Rotation paths and how fast each direction turns (degrees each step)
Each turn is a multiple of 5 degrees from 10 to 175, or 0.
Each row of a path follows its step; steps can be skipped.

step 0: [  6 -28  11  14   3  26  16  11 -34  12  10  -8  -1 -17  -3  -1 -15   6
   5 -24  -4 -12 -11  13  -7 -21  16  -3   2   0  -8   2 -22  -7  -4   4
  13  -6   2  -9  -8   3 -19  -7  -8   5   8  27  15   1]
step 1: [ 11   5   0   1   6 -10  -8   7 -22  17   9   5  -8  -2 -28  -9  -1 -12
 -11  19  -5  -9   9  22  18   5  12 -27  -9  -8  -1 -29 -22  13   0  15
   5   2 -21  14   1   1 -19  -5  -6 -20  -8  14 -10  10]
step 6: [  2   5 -16  -6  25   7   1   0 -21  12   2  -9 -19  -7 -10 -10  13  17
 -34   7   1  -6  -4   5  -9 -10 -10 -11  -5   2   9  -6  -9  20   3 -16
  17  24   3 -12   8  24   3 -14  16  -1  -9  15   3  28]
step 7: [ 15   2   1 -10 -12  -5 -15   9  -1   7  14 -12 -14  -3   3 -25  -9 -11
 -16  13  12 -20   2   6  -7   0   8  -2 -23 -23   3  -5   0   7  -3  -9
  30  -4  -5 -25 -25  -1   2 -21  11  12  11  -4  -1 -30]
step 8: [ 37  -2  -4   0  13  13 -18   2  11 -11  20 -20  12   0   8  -1  -8   9
  18  12 -21   2  18  -5 -13 -18  12 -17   7 -12  14  -2  -7   3   7  -7
  12 -21 -12  10   4 -10  -2 -22 -21   6  19   1   6   6]
step 9: [-12 -24  -7 -12 -12  12  -5   1 -25  -7   5   8   3  34   7  11   8   5
   6  13 -16   2   0  12   1  13  -8 -18 -10 -11 -13  12 -14   6  -2   7
  12 -24 -25  15  24 -18  11  -5   4   8   4 -14 -10   8]
step 11: [-11 -10   9   3  24   9  14   0 -29  -1   2   1  13  16  -4 -32 -12   8
  -3  -1   7   9  -8  -8  -8  12   7  -2 -15 -25  10  -5 -15   9   3  -5
 -10  21  -7 -21 -27   2 -12  -9  -7 -18 -16   7  -9  11]
step 12: [ 25   2 -11 -16   1  14   0  12  18  17  -1  -1  -4   6  -6  -8 -13  15
   6  -6  33  -7   7   8  20  12 -16 -27  -6  -7  -5  -6 -10   9   3  13
  -1  -3  -3 -18 -23  12   3 -20   0 -22  23  14   5   6]
step 13: [  5 -12 -15  14   1  20 -17 -13   7  19   4 -11  -2   4  13  -9   1  -7
  -9  -4  -3  -2  -6  20 -20  -1  11 -22  -2 -16  -5  15 -25 -29   7  18
  11  -6   8   3   6  10  -5  -4  -8  18  22  32   1   2]
step 15: [ 17 -23  32  -1  -3  -1  16  -4  -2 -23  30  -6   5  13 -10  12  -5  -3
  -8  17 -15 -28   3  10 -24   5 -10  -9 -22  10   7 -19 -11   1   2   7
  -2   5   1  -1 -13 -12  -9  16  14   4   1  -3 -15   1]
step 16: [ -4 -21   3 -15  23  25 -14   8   9   0  -6  -5  -8  11   8   9  -6  -8
   2   5  -9   0  -1 -23  -1  -4   7 -18  -4  -9  10 -15 -13  16  19  -2
   8  16  11  -5  -6  -5 -18  -2  17 -24  -3 -31   0  31]
[ 3  4 -1  0  1  6 -3  1 -1  1 -2  0 -7 -1  2 -4  3 -3  1 -3 -4  5 -1  0
 -1 12 -9 -3  1  3  4 -3  0 -1  5  4 -2 -6  0  2  7  2 -3  1  5 -2  3 -2
  1  3] | 100
[-1  6  0  1 -2  5 -2  5  1  3 -1 -3  3  2  6  6  1  1  1  0  1  5  6 -5
 -1 -2  3 -4 -4 -4 -3  2 -3 -2  2  1 -1 -8  5 -4 -4  1  6  1 -5 -1  5 -3
  8 -3] | 80
[ 3  2 -1 -2 -7 -5  2  2  0  8 -1  0  2 -4 -2  3  0 -3  0  1  4  1 -1  0
 -6  4  6  4  3  0 -2 -3 -5  1  8 -5  1 -2 -5  0  0  7 -2 -8  3  1  1  8
  1  1] | 60
[ 3  0 -1 -3 -5  6  2  4 -8  1  5  7  2 -1  2 -5 -3  0  3  1  1  4 -1 -2
  8  1  4  0  1 -4 -2  4  2 -1 -5  4 -9 -3  0  4  1  1 -2 -2 -2 -3 -1  7
 -5  0] | 35
[ 2  3  1 -4 -8  4  8  3  4 -3  2 -2  2 -1 -4  0  3  1  2 -2  4 -4  2  3
  0  0 -3  0  1  1 -3  0  4 -4 -2  2  4 -1 -1 -5 -2  0 -3  4  8  1  9 -1
 -4 -9] | 140
[ 0 -2 -2  2  6 -3 -4  3 -2  0  2  5  3 -2 -6 -4  3 -2  1 -3  7 -4  5  0
 -7  2 -3  4  6 -3 -5  4  2 -4 -2  3  1 -4  6 -5  0  0  5 -2  2 -5 -2  0
  0  6] | 55
[  6   4   0  -3   1   0   1  -2   3  -2   2  -1   2  -7   1   3  -2   7
   3  -2   0  -1   1   1   3 -12  -6  -3   5   3   4   0  -1   1   0  -5
  -5  -1   2   0   5   2   2  -2   5  -6   0   3   4   5] | 170
